Each path is a new rotation, seen through one point. The rows after it are directions, each followed by how far the rotation turns it, in degrees per step (0 if it stays put).
Each turn is a multiple of 5 degrees from 10 to 175, or 0.
Each row of a path follows its step; steps can be skipped.

step 1: [ 2.15  1.82  0.00 -0.90 -2.10  6.00 -0.02  4.20 -0.05  2.15 -6.15 -0.30
  2.17  3.11  1.67 -2.46  3.02 -3.63 -1.53  3.43 -0.65  1.50 -3.19 -1.04
 -3.37  2.07  2.09  0.64  0.09  0.63 -2.16  1.78  1.48 -2.47 -2.13  1.23
 -0.57 -5.38 -1.80 -0.31 -1.92 -0.27  1.17  4.47  3.35 -3.07  3.24 -2.13
  0.01 -1.87  1.32  3.14 -3.18  0.55 -1.21  1.07  0.85  2.82  0.09 -2.77
 -2.17 -1.77 -1.73  0.61]
step 3: [-1.60  1.29 -0.78  1.24  0.51 -0.42  1.49 -0.51  4.44 -1.78  4.95  3.34
  0.67  3.57  2.66  0.92  0.96 -0.43 -1.87  1.42 -5.17 -2.59  0.10  2.32
 -1.93  1.83  2.04  0.82  3.74  1.60  0.55 -1.87 -0.89 -2.39 -2.50 -3.29
  1.36  1.51 -0.16  6.93  3.85  2.53  2.84  2.47  0.94 -2.10  0.32  4.22
  0.54  1.99 -3.01  1.92  0.93 -0.93 -0.54  2.08  4.51  2.05 -1.29  3.74
 -0.23 -0.99 -0.36  3.16]
step 4: [-0.08 -0.34  0.78  0.01  0.73  5.73 -3.06  3.77  1.28  1.00 -4.69  0.35
 -2.60 -0.03  1.49  2.48 -0.49  0.01 -0.34 -4.86  0.24 -3.61 -3.34 -3.56
 -0.71 -3.67  1.99  2.34 -3.12  2.49  1.41  3.22  0.98  2.71 -0.01  1.67
 -5.70 -2.39  3.33 -0.45  0.96  3.32 -0.90 -0.43 -0.96 -1.31 -0.66 -0.91
 -3.09 -4.44 -0.40 -1.45 -0.25  1.66  1.81  3.87 -2.41  2.93  0.29 -2.94
  2.94  1.16 -0.06  1.04]
step 5: [ 0.76 -2.19  4.19  0.25 -1.04 -2.80  2.57 -1.13 -3.15 -1.44  0.84  2.64
  4.34 -0.55  1.40  0.82 -0.98  0.25 -4.64  2.44  4.14 -1.61  2.13 -0.99
  2.24 -0.23  0.67  0.78 -2.13  1.62 -0.98 -3.17  0.12 -0.24 -0.69 -0.95
 -4.76  4.51 -1.49 -2.29 -4.98 -1.04 -2.22  3.09 -0.94 -0.64  4.96  3.91
  1.72  2.23 -0.71  0.64 -5.11 -2.42  4.06 -1.68  2.85 -2.93 -0.49  0.45
 -0.43 -1.93 -1.18  0.28]
step 8: [ 1.20  0.20  3.40 -5.98 -4.98  2.37 -1.17  2.47  2.28 -0.60  2.27  2.22
  1.10 -1.84 -0.62  1.30 -1.37  3.14 -5.23 -1.19 -0.16  3.03 -1.11 -0.14
  1.91  0.88  2.56  2.41 -2.21  5.37 -2.26 -3.71 -0.44 -1.57 -0.47 -3.25
 -0.78  3.38 -5.18  1.97  2.42  1.55 -0.46 -0.59 -0.23 -0.34  0.10  1.31
  0.12  5.93 -0.42  2.83  2.25 -3.02 -0.67  0.34 -0.40  3.16  0.54 -0.84
  2.66 -1.14 -1.38 -1.26]
step 10: [-0.01  1.04  1.58  0.98  3.08 -2.79  1.83 -2.53 -1.22 -3.67  1.57  5.21
  3.62 -0.92  1.30  2.76  2.90  1.73 -2.96 -4.31  2.22 -2.69 -0.05  1.58
 -2.41 -5.29  1.78  2.12  2.88 -0.25  1.70 -2.85  1.85  1.11  0.52 -0.60
 -4.09 -0.42 -3.89  1.12 -0.20  0.23 -1.37 -0.20 -2.74  3.12 -0.18 -1.60
  0.94 -2.36  1.65  0.06  1.21  3.07  4.55  3.12 -3.00 -5.42  2.28  1.00
  1.25  0.39 -0.24 -1.83]
step 14: [ 1.99  1.25 -1.63  2.92 -0.88  3.60 -2.13  2.12 -1.02 -0.26  2.76  2.94
  2.22  4.06 -2.12  0.67 -1.46 -0.13  4.24 -3.90 -2.90  0.72 -1.38  2.13
 -0.53 -2.20  0.38  5.69  0.50  0.62  0.64 -2.12  1.42  4.27  0.09  2.74
  0.77  2.78  2.48 -1.01  2.05 -1.23  0.97 -0.66  0.62 -5.32 -3.05 -2.70
  0.28  3.25 -0.11 -0.35  0.59  0.19  0.84  3.08 -1.79  7.05 -1.62  1.48
  2.92 -0.23  3.26 -1.59]
step 15: [-3.99  0.34  0.29 -3.20 -0.12 -0.35  1.12  0.26  0.08 -0.93 -2.91  1.18
  2.78 -2.34  4.17  2.53 -1.28 -3.51 -1.30  1.32  1.24 -6.80  0.56 -0.68
  1.79 -2.25  0.90 -0.31  2.10  0.72  1.85 -2.28  3.12 -1.70  1.63 -4.51
 -1.31 -2.54  2.59  1.03 -1.61  2.13 -2.65 -0.16 -0.53  4.32  4.34 -1.00
  0.73 -1.77  1.55 -1.72 -0.06 -5.97  2.88  1.02  2.91  1.82  2.19  1.89
  0.15  2.82  2.26 -3.93]
step 16: [ 3.53 -1.56  3.76  1.37 -3.53 -1.64  4.94  2.60  2.48 -0.20 -1.21  4.58
 -0.79  4.11 -3.07 -0.61  1.59  0.75  1.38  3.28 -1.06  2.17  2.35  2.30
 -0.04 -5.75 -1.50  0.41 -1.52 -1.96 -7.10  3.25  1.42 -1.55 -0.88  0.22
 -2.99  1.24 -2.47 -1.17  1.49  0.69 -1.83 -1.07 -1.38  0.35 -0.48 -0.94
 -2.53 -1.75  1.30  1.96 -3.04  2.27 -0.87  4.20  1.74 -1.94  0.06 -2.96
  0.25 -0.10 -0.56  2.70]
Speeds:
[-0.57  0.63 -0.50  0.18 -0.16  0.54 -1.23  0.24 -0.38 -0.17  0.36  0.33
  0.71  0.35 -0.10 -0.49  0.88 -1.32 -0.67  0.00  0.56  0.57  0.12  0.18
  0.50 -1.48  0.21 -0.24 -0.02 -0.07 -0.33  0.43  0.02 -0.24 -0.59  0.38
 -1.10  0.94  0.66  0.66 -0.14  0.30 -0.72 -0.38  1.17 -0.78 -0.15 -0.73
 -0.29 -0.08  0.14  0.48  0.75  0.85  0.34 -1.36 -1.59  0.20  1.02 -0.10
 -0.40 -0.35 -1.22  0.73]	115
[-0.43  1.50 -2.23  0.63  0.14 -0.80  1.10 -0.55 -0.56 -0.80  0.35  0.47
  0.14  0.61 -0.01 -0.11 -0.20  0.54  0.21 -1.01  0.09  0.05  0.12  0.21
  0.39 -0.14  0.98 -0.88  0.90 -0.20  0.39 -0.68 -0.91 -0.48 -0.17  0.04
 -0.46 -0.30 -0.08  0.00  0.89 -0.91  0.08  0.13 -0.63  0.12 -1.13  0.32
 -0.25  0.44 -0.52 -0.50 -1.46  0.92 -0.40  0.26 -0.80  0.16 -0.52 -0.17
 -0.65  0.39  0.03  0.38]	100
[ 0.58  0.00 -0.37  1.32 -0.04  0.69 -0.74 -1.41 -0.17  0.05 -0.48 -0.48
  0.35 -0.73  0.71 -0.41 -0.65  0.10  1.57 -0.15  0.53  0.23  0.89 -0.33
  0.21 -1.16  0.42  0.55 -0.34  0.71  0.69  0.60 -0.11  1.18  0.56  0.46
 -0.12  0.70  0.22 -0.25 -1.28  0.48  0.81 -1.31 -1.27 -0.17  0.63 -0.23
  0.71  0.10 -0.68 -0.52 -0.22  0.79  0.08 -0.02  0.35  0.38 -0.17  0.43
 -0.84  0.62 -0.13 -0.30]	145
[ 0.37 -0.07  0.21  0.31  0.38  0.09  1.01  0.83 -0.32 -1.22  0.11  0.26
 -0.36 -0.27  0.74  0.83 -0.02 -0.75 -0.34 -1.38 -0.29 -1.57 -0.58  0.11
  1.68 -1.00 -0.93 -0.31  0.13  0.09 -0.03  0.78  0.29 -0.02  0.41 -0.35
 -0.70  0.53 -0.22  1.14 -0.17 -0.04 -0.09 -0.78 -0.20 -0.83 -0.63 -0.49
  0.27  0.09 -0.18 -1.01  0.10 -0.24  0.49  0.27  1.46 -0.03  0.17  0.25
  1.37  0.14  0.42  0.77]	65
[ 0.40  0.21 -0.27  1.00  0.97  0.44 -0.23  0.53 -0.49  0.30  1.09 -0.34
 -0.34  0.36 -0.69 -0.53  0.06  1.20  0.12  0.16  0.76 -0.41  0.54  0.84
  0.17  0.66 -0.19 -1.02 -0.59  0.15  1.46 -0.84  0.98  0.55 -0.28  0.69
  0.55 -0.42  0.18 -0.26 -0.82  0.04 -1.89 -0.74  0.57  0.33  0.48 -0.45
 -0.84 -0.16 -0.34 -0.68 -0.03 -0.77  1.03  1.02 -0.17  0.45  0.02 -0.21
  0.46 -0.07 -0.48  0.95]	145
[ 0.69  0.29 -0.50  0.34  0.02 -0.31 -1.12  1.60  1.71 -0.51  0.51 -0.27
  0.19 -0.41  0.68  0.37 -0.96 -0.68  0.06 -0.27 -0.20 -0.36 -0.10 -0.65
 -0.72 -0.28  0.25 -0.71 -0.24 -0.49  1.04 -0.84  0.68  0.18  0.89  0.61
  0.39 -0.09  0.16  0.66 -0.01 -0.93  0.40  1.25  0.72 -0.21  0.39 -0.69
 -1.08 -0.43  0.36 -0.09 -0.37  0.63 -0.76 -0.50  1.06  0.12  0.52 -0.04
 -0.85  1.02 -0.26 -0.64]	130
